In the data rows, zero lies at 7.5, halfway between 7 and 8.
Here are some numbered points:
tensor([8, 7, 7, 7, 7, 7, 8, 8, 7, 6, 6, 7, 10, 7, 7]) 0
tensor([6, 7, 6, 7, 7, 6, 7, 8, 7, 6, 6, 7, 8, 7, 8]) 1
tensor([8, 7, 8, 8, 10, 7, 4, 7, 8, 8, 8, 6, 0, 8, 6]) 2
tensor([8, 8, 7, 10, 9, 8, 4, 9, 10, 6, 9, 11, 5, 10, 7]) 3
tensor([8, 7, 7, 7, 6, 8, 9, 7, 6, 7, 7, 6, 9, 7, 7]) 4
tensor([6, 8, 9, 7, 3, 9, 10, 8, 7, 6, 7, 9, 9, 5, 8]) 5
tensor([9, 15, 15, 15, 14, 12, 15, 5, 15, 15, 11, 15, 11, 15, 15]) 6
tensor([8, 7, 7, 7, 7, 7, 8, 7, 6, 7, 6, 6, 9, 7, 6]) 7
tensor([8, 8, 5, 7, 8, 8, 8, 5, 8, 7, 7, 6, 6, 7, 6]) 8
tensor([6, 7, 7, 7, 6, 7, 7, 7, 6, 7, 7, 7, 9, 7, 7]) 9
tensor([9, 8, 6, 7, 10, 5, 7, 6, 7, 10, 7, 7, 9, 8, 8]) 10
tensor([10, 6, 9, 7, 12, 4, 5, 7, 8, 8, 8, 6, 5, 8, 6]) 11
tensor([9, 6, 8, 6, 11, 2, 4, 7, 8, 8, 8, 6, 5, 8, 7]) 12
tensor([5, 8, 8, 7, 5, 10, 7, 7, 7, 6, 8, 8, 6, 7, 5]) 13
tensor([8, 7, 6, 6, 8, 6, 7, 6, 7, 8, 7, 6, 7, 8, 7]) 14
Which point above is nearest to each new point by angle? Its number follows each.
tensor([5, 8, 7, 7, 6, 8, 9, 7, 6, 6, 6, 8, 8, 5, 7]) 5
tensor([5, 6, 7, 7, 6, 7, 8, 7, 6, 7, 6, 7, 9, 7, 7]) 9
tensor([11, 10, 9, 10, 10, 7, 4, 14, 10, 15, 14, 8, 8, 8, 14]) 6
tensor([7, 8, 7, 8, 9, 7, 7, 6, 9, 7, 8, 7, 4, 8, 6]) 2
tensor([6, 8, 9, 7, 5, 8, 10, 8, 6, 5, 7, 8, 9, 5, 8]) 5
tensor([7, 8, 7, 7, 7, 7, 8, 7, 5, 6, 6, 7, 7, 7, 7]) 7
tensor([9, 8, 4, 8, 8, 7, 8, 6, 9, 7, 8, 7, 5, 8, 6]) 8
tensor([6, 5, 10, 8, 6, 8, 7, 10, 8, 7, 9, 8, 8, 8, 8]) 5
tensor([7, 6, 6, 7, 7, 7, 7, 7, 7, 7, 7, 5, 8, 7, 8]) 1
tensor([15, 8, 9, 8, 8, 15, 14, 15, 14, 13, 15, 12, 3, 15, 10]) 6
